128 stands for zero in the data rows.
Each row of this table is followed by its label. One hidden rule gives the labels. It looks at one to three of the table's principal directions, none of them among the few with the most spread.
[120  90 127 158 160 138 154 220 138 110 119 108 128 159 146 124  80 110
 144 127 131 135  98  84 124 133  93 112 146 119 122 176 175 142 112 140
 178 111 119 115 157 125 131 149 112 124 141 115] barn
[115 147 124 136 159 127 132 178 162 109 151  89 127 136 133 110 113 101
 124 110 114 138 115 125  98  77  97 125 112 136 108 139 150 123 126 158
 162 130 125 134 163 143 110  89 129 148 151 110] drum
[122  84 109 128 123 127 107 110 127 126 145 137 149 146 138 138 103 125
 116 147  95 123  92 110 142 148  99 107 129 169 123 118 162 153 123 127
 162 171 147  94 120  91 128 117 143 121 117 105] barn
[120 145 108 144 135 120 122  82 119 140 163 176 136 127 112 112 134 141
 135 131 135 129 147 128 144 112 151 130 138 123 129 120 107 124 114 136
 103 127 123 138 139 135 129 104 121 139 117 130] drum
[113 119 107 111 103 122  76  83 109 146 172 122 147 143 119 120 134 130
 107 144 109 100 107 148 119 108 117 126 104 144 121  70 125 142 122 149
 145 174 142  93 104 133 124  88 150 128 117 118] hut
[143 126 144 138 115 135 185 147 106 151 114 143 127 121 107 121 144 130
 130 121 143 145 151 133 141  94 151 150 135 108 113 141 138 102 128 150
 102  95 114 143 148 146 124 102 103 137 154 141] hut
[147  91 133 125  95 137 153 126  80 167 135 144 160 143 133 114 123 151
 114 124 138 139  98 119 148 132 110 105 132 126 111 121 123 144 134 113
 135 135 133 113 123 130 126 119 133 120 113  97] barn
[159  76 159  90 112 123 179 161 104 153 123 123 142 129 118 120 114 143
  87 115 158 133 101 128 169 134  98 118 117 131 108 105 142 117 135 113
 131 101 130  98 132 130 124 124 137 117 126  97] barn
[ 99 201 113 123 152 114 112  50 187 104 159 153 110 109 102 118 151 124
 134 121 118 155 180 140 109  84 170 139 147 132 122  99  99  87 124 153
  68 128 104 167 148 153 110  80 129 149 111 147] barn
[143 129 121 112 117 112 124 116 150 120 138 106 142 129 141 133 107 150
 118 117 120 142 111 119 122 134 111  92 122 151 116 118 117 150 153  96
 140 139 132 124 124 130 119 126 158 130 110  98] hut
[100 158 122 125 117 146  60  60  99 130 153 116 141 125 143 120 161 124
 129 130 110 114 129 182  82 112 131 147  90 114 145  99  70 131 114 150
 128 179 147 136 104 129 124 103 139 105 123 141] barn
[154 107 163 126 119 143 150 162  94 148 102 113 145 115 143 107 129 121
 121 120 132 144 108 175 128 133  92 145  94 119 132 156 104 123 121 126
 163 117 154 127 151  94 131 119 115  97 139  98] hut
[173 133 113 119 124  85 181 153 144 115 131 136 142 123 105 131 102 160
 108 101 133 156 135 128 166  76 124 124 109 141  91 124 163 105 173 126
 128 108 113 137 149 142 111  70 124 162 170 115] barn
[114 129 128 122 116 138  91  57 117 152 152 168 120 115 126 129 159 154
 118 134 117 144 135 108 144 164 148 102 168 139 134 114 103 149 125 102
  92 148 134 140 104 139 124 158 141 124  80 127] barn
[ 84 135 139 147 153 156  94 127 132 128 168 107 119 132 135 110 136  95
 128 131 113 121 124 146  84 105 111 140 111 117 139 129  99 131  81 168
 146 137 143 127 149 140 115 112 134 114 125 128] hut
[140 138 148  93 123 127 128 112 116 139 136 112 143 114 131 110 147 124
 105 113 135 128 118 173 127 114 107 141  87 139 123 104 103 115 135 127
 132 138 144 125 132 113 123  99 140 116 130 104] drum
[176  72 178  91  91 136 200 139  82 166 101 126 158 122 130 119 133 138
  99 121 162 149  98 157 163 148  92 136 102 126 111 125 122 115 135 106
 126  99 143  99 135  98 135 118 135 101 130  84] hut
[131 149 138  78 113 130  89  73 121 150 140 123 133 104 126 117 170 133
  88 119 123 115 119 145 126 134 128 119 122 155 122  75 101 125 143 111
 104 165 142 128 101 127 125 123 153 138 102 109] drum
[125 179 120 130 151 103 144  71 168 113 161 167 115 109 102 121 160 136
 128 120 136 166 175 132 134  88 154 150 144 127 112 122 124  89 142 147
  75 109 106 161 151 149 116  81 128 163 146 135] drum
[125 127 129 136 125 145 121 126 105 127 108 130 133 133 134 135 136 118
 129 128 117 126 120 142 119 122 127 145 117 118 130 136 134 117 124 142
 130 151 136 131 124 113 131 122 113 121 147 143] barn
[127 126 148  72 104 133 101  83 122 152 156  95 157 119 131  98 143 119
  83 124 122 117  98 175 103 113  92 124  89 155 117  57  82 121 123 135
 139 164 149 100 121 117 116  79 167 111  97  80] hut
[102 188 106 132 150 122  77 128 167 104 148 101 110 118 124 121 127 129
 125 107  98 127 149 133  89  82 146 115 126 133 128 112 111 124 136 145
 132 153 120 164 136 166 104 109 129 143 127 146] barn
[131 126 168  82  97 157 124  94  98 164 146  96 147 120 132 108 187  93
  89 127 132 119  91 168 102 110  87 154  87 140 106  85 109 113 121 148
 122 157 151  98 113 116 124  84 155 135 130  91] barn
[123 122 116 107  64 125  94  68  80 186 178 152 137 134  90 115 193 152
  92 145 102 140 127 133 139  80 138 136 144 140  90  61 158 128 155 166
 110 174 123 113  88 178 108  66 136 153 131 130] barn
[135 130 106 153 154 107 136 160 155  88  90 139 110 131 127 154  84 146
 157 127 128 133 150 105 145 145 158 120 149 114 141 166 155 128 135 114
 127 106 111 146 138 125 140 165 101 127 141 163] barn
[155 122 118 170 141 104 187 145 141 109 106 154 128 134 126 140  93 159
 166 125 154 171 153 106 141 128 153 123 155  86 121 189 138 127 136 117
 107  70 105 148 161 141 144 139 107 142 153 138] barn
[154 141 135 105  83 112 174 101 117 161 134 144 121 118  81 136 166 151
 104 123 154 131 156 121 150  84 171 141 141 114  93  83 140  98 156 137
  59  98 100 126 110 186 120  93 132 176 145 146] barn
[147 125 125 143 110 120 144 131 115 148 123 147 132 127 119 124 138 139
 133 136 128 141 133 127 140 123 132 135 138 124 120 144 136 129 140 126
 129 117 128 130 135 127 133 120 119 140 140 121] barn
[144 157 122 145 140  99 145 151 162 105 102 140  95 106 107 139 123 158
 149 120 129 166 181 119 141 117 172 134 160 109 128 162 145 112 153 127
 107  85 100 171 144 160 124 140  99 142 149 162] hut
[137  83 124 122 107 132 109 143  98 135 135 103 157 159 154 135 113 124
 115 140 120 110  69 132 123 149  69 120  94 142 123 123 147 158 136 117
 185 165 154  81 108  96 135 131 151 114 137  94] barn
[113 118 133 113  91 147  96  74 102 159 142 148 131 122 120 126 159 134
 107 145 114 117 125 130 129 146 135 122 143 136 134  81 100 131 121 127
 110 156 134 118  88 138 119 128 144 119  90 131] hut
[162  89 113 136 139  97 156 213 149 128 115 122 131 137 132 128  70 162
 122 117 121 147 108  69 168 147 109  72 165 161 112 165 188 166 163  89
 178 110 123 126 154 129 127 162 124 137 127  94] hut
[140 127 129 112 113 109 134 122 124 122 115 139 121 119 108 138 135 139
 115 131 128 133 145 159 150 117 133 151 111 123 127 104 140 100 149 135
 121 119 124 126 114 132 122 108 121 122 147 149] hut
[117 137 101 162 132 121 111 130 147 104 133 111 135 156 143 139 112 108
 168 151 114 123 121 128  92 122 117 143 115 126 132 156 144 146 123 145
 161 142 129 113 137 106 140 118 130 132 149 128] hut
[ 88 161 107 186 157 143 122 114 162 117 152 144 108 138 122 129 122 104
 167 141 121 123 158  94  90 107 165 129 163 107 138 159 111 133  85 155
 102 112 114 147 159 152 130 132 119 153 122 152] drum
[170  84 172  96 111 128 215 169  98 161 121 133 144 121 119 112 113 145
  93 103 185 133 109 128 177 137 102 114 113 115 112 115 108 112 130  94
 114  67 125 109 139 138 124 132 138 121 115  91] barn
[129 153  98 163 153  98 138 156 176  95 120 149  95 137 115 152 106 158
 155 123 124 161 162  72 141 123 161 111 181 119 121 170 173 130 158 116
 113 102  94 162 144 164 123 159 109 158 146 158] drum
[154  77 157 109 101 143 151 132 103 151 122 105 157 135 159 128 115 144
 112 125 143 137  80 113 130 178  85  93 124 140 123 135 106 164 132  83
 148 129 146  99 119 107 133 161 161 104  99  74] hut
[147 125 126 135 114 113 115 115 124 144 139 164 115 111 121 132 134 178
 121 125 128 152 139  97 165 164 139  98 164 134 131 141 113 153 150  83
 118 116 126 146 113 148 121 169 133 135 103 119] barn
[163  83 136 108 116 101 173 140 119 131 129 125 149 134 123 130 100 134
 127 137 158 123 112 147 165 142 105 135  94 132 121 125 144 135 129 115
 144  93 135  87 134 100 145 114 139 117 136 102] hut
[135 155 127 121 124 103 111  89 141 115 130 132 121 105 121 127 131 149
 145 132 134 139 166 174 126 132 152 144 108 116 148 123  84 124 133 120
 117 108 128 145 126 129 130 122 130 107 121 141] hut
[111 156 109 136 136 117 105 103 151 113 144 131 110 130 111 138 135 129
 138 131 119 129 152 126 117 102 158 136 136 120 124 119 139 122 126 147
 105 131 116 138 129 154 125 116 123 146 137 157] barn
[211  57 182  75 107 112 219 202 103 141 100  96 164 124 148 125 100 154
  86  96 172 159  66 134 187 162  44 113  82 153  96 148 152 132 169  70
 172  91 145  90 140  84 128 133 149 111 147  45] drum
[162 102 140  88 115 114 130 167 105 131 120  95 151 127 137 123 116 133
  95 115 136 107  90 159 148 131  80 133  72 152 122 106 139 130 152 113
 178 144 149  98 117  98 127 114 141 114 148  94] drum
[155 112 156 137 150 127 205 203 132 113  85 105 125 127 138 128 109 109
 159 116 163 150 130 133 138 130 120 147 116 103 122 195 159 121 123 128
 136  65 120 132 167 110 147 141 100 123 162 126] hut
[145  65 151 125 124 151 133 182  92 143  99 108 140 139 161 136 115 124
 120 133 127 119  77 104 143 187  84 112 129 146 135 164 158 166 125 100
 177 143 154 100 120  85 143 185 129 102 128  97] barn
[131 105 128 122 119 117 139 144 118 148 153 158 121 124  93 116 123 153
 100 128 126 138 141 117 171 107 132 127 144 138 117 100 149 112 130 146
 130 116 116 124 132 157 105 102 117 127 128 130] hut
[139 118 140 116 124 125 176 147 124 147 124 137 128 122 107 118 127 125
 117 120 146 129 138 124 152 108 141 128 136 127 113 116 142 110 126 135
 106  97 116 127 143 143 125 111 119 138 128 128] barn
[124 164 106 158 164 103 120 143 152  86 136 131 122 122 128 122 112 117
 165 129 134 123 160 161 118 105 135 163  96 108 148 156 116 115 121 152
 149 105 122 147 147 118 135 103 111 131 163 149] drum
[162 106 169 124 127 128 236 162 122 160 116 168 122 109 101 111 133 152
 115 109 179 166 157  96 182 129 147 127 170 118 110 147 127  97 131 114
  80  49 100 146 165 151 119 134 112 135 126 111] barn
[153  73 143 107  68 136 106  97  52 175 101 168 140 124 132 137 161 163
 103 152 124 130 105 144 175 196 111 128 136 131 141 110 127 143 153  89
 137 154 152 105  69 101 139 168 130  93 107 122] hut
[130 102 126  99 103 123  98 172 105 137 156  67 149 156 139 118 109 121
  98 124 129  87  74 151 111 109  68 119  68 135 119  80 131 150 138 132
 195 156 144  79 102 140 118 108 159 117 133  99] barn
[138 135 102 145 120 101 116 173 161 123 103 128 100 128 113 141 119 161
 134 135 101 155 149  70 134 129 156  97 199 137 112 147 190 143 176 120
 137 125  99 152 121 170 123 158 112 161 135 146] hut
[155 128 124 122 119 120 144 116 126 118  78 150 129 116 142 152 114 150
 134 118 131 139 127 119 159 175 141  98 142 126 136 147 124 136 157  66
 105 121 131 147 105 108 141 175 125 127 106 138] barn
[162 103 141  92 120 119 128 132 125 116  90  97 147 124 160 146 105 141
 111 116 131 128  88 140 136 177  93 102 101 147 130 131 125 147 155  72
 149 143 152 110 112  84 142 164 151 108 119  97] hut
[120 141  99 165 160 103 125 154 174  98 131 148 102 132 114 139  87 152
 149 126 116 151 158  88 140 121 157 106 170 122 129 161 153 133 130 127
 128 104 106 154 156 155 121 145 107 141 130 151] hut
[139 116 121 123 140 112 115 158 121 119 111 136 124 130 130 128 107 132
 125 129 136 111 117 142 157 152 112 128 112 123 144 132 137 129 133 108
 155 121 137 119 122 106 140 153 117 115 128 130] drum
Which label does each new row get?
[107 125 123  99  87 146  44  53  85 144 142  88 156 138 154 133 154 115
 118 149 103  82  95 193  78 142 109 137  69 134 149  70  79 156 119 131
 150 202 168  92  76 102 138 119 165  90 109 125] hut
[126 129 146 164 159 144 171 167 139 128 119 119 127 136 148 116 135 107
 166 129 145 154 136 103 102 132 124 143 153 118 128 200 141 136 114 141
 136  99 121 143 177 114 142 147 114 127 153 111] drum
[141 188 140 115 134 120 134  86 135 145 131 163 111  88 101 112 188 142
 116 108 131 159 174 148 144  96 165 153 142 135 118 126 111  90 150 131
  74 122 120 178 146 140 117 102 110 152 141 134] drum
[111 150  97 124 123 115  51 126 119 137 149 113 126 129 135 114 129 148
 125 129 108 101 129 135 110 129 135 101 130 132 145  98 109 162 147 118
 160 164 133 139  99 157 125 148 139 121 106 136] barn
[131 173 108 122 143  94 120 105 160  96 108 150 103 108 100 141 128 142
 139 124 126 136 180 155 146 107 175 150 127 117 135 118 136  92 147 134
  93 111 110 158 129 138 129 114 104 137 143 175] barn
[166 133  93 160 151  65 167 180 171  94  96 178 110 119 100 135  57 180
 155 124 139 159 174 109 192 133 161 112 160 116 135 171 154 115 156  99
 135  62  98 159 163 133 131 141  88 135 136 147] hut
[138  84 172 149 131 182 180 168  78 172  99 138 142 129 164 107 144 101
 151 130 159 133  92  89 135 188 109 116 163 115 134 201 120 162  89 103
 128 104 141 124 145  91 159 190 112 117 102  90] drum
[128  95 132 155 131 135 149 168 134 153 135 156 110 128 113 123 119 145
 128 138 120 150 135  59 158 147 140 101 199 144 120 160 165 149 119 125
 131 105 115 133 149 148 121 160 114 139 112 118] barn
[147 104 156 112 108 152 204 107 104 165 116 159 139 127 117 134 146 125
 107 118 163 126 118  93 160 140 141 117 152 128 108 119 126 113 121 104
  63 103 122 117 127 129 133 138 136 150 112 115] drum
[120 152 135 116 128 130 123 119 124 138 128 124 112 120 106 126 156 131
 118 119 129 128 153 142 122  95 158 146 130 121 123 110 132 105 130 150
  99 129 120 144 134 155 120 117 115 131 143 152] barn
[117 128 128 115 110 135 115  32 122 167 143 200 121 102 105 123 163 159
 104 141 121 143 156  98 160 162 175  99 199 146 131  88  97 124 125 103
  55 137 122 146 108 143 123 145 139 135  64 131] barn
[126  90 162 151 153 175 162 208  93 136  90 106 140 140 168 115 114  77
 145 126 146 105  88 131 116 163  84 140 107 113 151 189 123 138  87 126
 173 114 153 115 152  75 149 169 109  96 136 108] drum
[161 105 130  86  97  89 143 160 140 140 126 133 111 117  87 137 110 177
  75 119 139 128 132 105 183 126 130 101 146 140 107  70 153 113 171 101
 120 101 108 113 103 178 107 133 140 146 117 126] hut
[151 102 140  92  72 135  94  79  63 169 110 130 157 124 138 128 159 145
 104 142 121 112  98 178 139 162 110 135  95 139 136  91 103 141 146 102
 141 174 161 101  83  90 140 132 142  94 112 110] hut
[132 131 133 150 150 131 175 128 159 112 135 139 128 133 139 133 107 128
 152 119 149 152 132  89 129 140 130 111 149 125 122 169 118 135 116 108
 105  93 115 138 157 126 130 143 134 141 117 112] drum
[147 164 110 110 122  87 112 123 165 109 110 102 118 109 117 135 125 152
 135 122 112 144 160 148 119 108 158 123 127 139 122 119 140 129 171 122
 126 126 117 151 127 144 127 116 127 137 139 142] hut
[113 180 112 142 168 113 132 152 190  75 114 122  94 116 122 145 114 139
 138  98 106 169 172 109 117  92 157 117 153 125 121 150 153 101 159 135
 110 118  99 188 147 167 100 126 109 145 149 169] hut
[131 101 162 123 118 162 166 196  99 157 107 110 120 132 125 123 146 101
 108 122 143 111 107 104 131 124 113 135 138 118 116 133 153 118 118 140
 129 112 124 116 124 144 126 144 117 140 141 127] drum
[133  78 113 127 145 117 133 191 151  93 123  93 145 155 158 141  48 130
 128 125 125 112  79  89 135 163  82  80 121 148 129 138 157 165 129 100
 189 132 132  93 125 108 131 157 147 115 113 101] hut
[119  98 119 127 117 140 101 128 123 118 122 112 146 150 160 137  95 123
 128 136 110 120  81 119 118 168  87  93 121 137 135 124 122 159 126 101
 166 160 145 103 102 104 130 152 149 105  94 109] hut
[126 139  99 140 123 111 118 140 157 102 119 119 123 148 121 149 115 113
 139 146 109 113 126 119 118 113 123 142 123 141 122 124 169 120 145 143
 148 144 120 112 120 117 129 110 127 150 154 141] barn
[122 108 206  92  96 198 130  99  64 185 116  96 145 114 164  99 192  89
 118 129 153 123  87 173  95 176  90 145 100 116 142 127  52 139  85 115
 119 137 164 109 114  93 141 158 145  78  81  87] hut
[161  70 157  99 104 131 167 150  83 151 123 126 146 132 132 134 121 141
  95 119 155 125  88 134 171 153  89 120  99 126 116 118 137 134 134 100
 137 112 145  92 111 117 131 138 142 116 130 102] drum
[139 149 113 144 135 103 153 161 161 126 143 159 107 116  98 122 114 167
 117 110 128 155 163  80 159 102 152 104 175 137 113 130 141 114 157 121
 116  98  95 165 144 180  98 122 118 160 129 132] barn
[170  97 119 109  74 110 141  80  94 147 116 155 151 130 116 157 126 168
 106 137 136 119 111 127 168 150 134 119 117 134 115  97 129 133 156  92
 104 139 135  98  87 117 137 125 145 140 128 122] barn
[138 131 139  97 119 114 135 185 125 134 132  90 113 119  99 123 127 132
  91 106 133 111 134 150 136  74 127 137  97 121 110  86 147 104 143 152
 137 112 119 124 123 178 106  98 123 139 155 144] hut
[106 127 119 156 172 136 130 187 151  91 119 107 117 141 140 133  92  96
 146 124 124 112 125 117 109 116 119 134 120 113 139 157 149 123 103 153
 156 118 124 130 149 125 130 134 112 128 151 147] barn
[116 111  87 158 167 112 131 231 149  93 168  89 141 182 134 126  73 101
 130 123 124  93  86  83 114  70  77 128 103 141 103 140 211 139 129 176
 208 146 115  92 152 138 120  88 128 167 192 114] drum
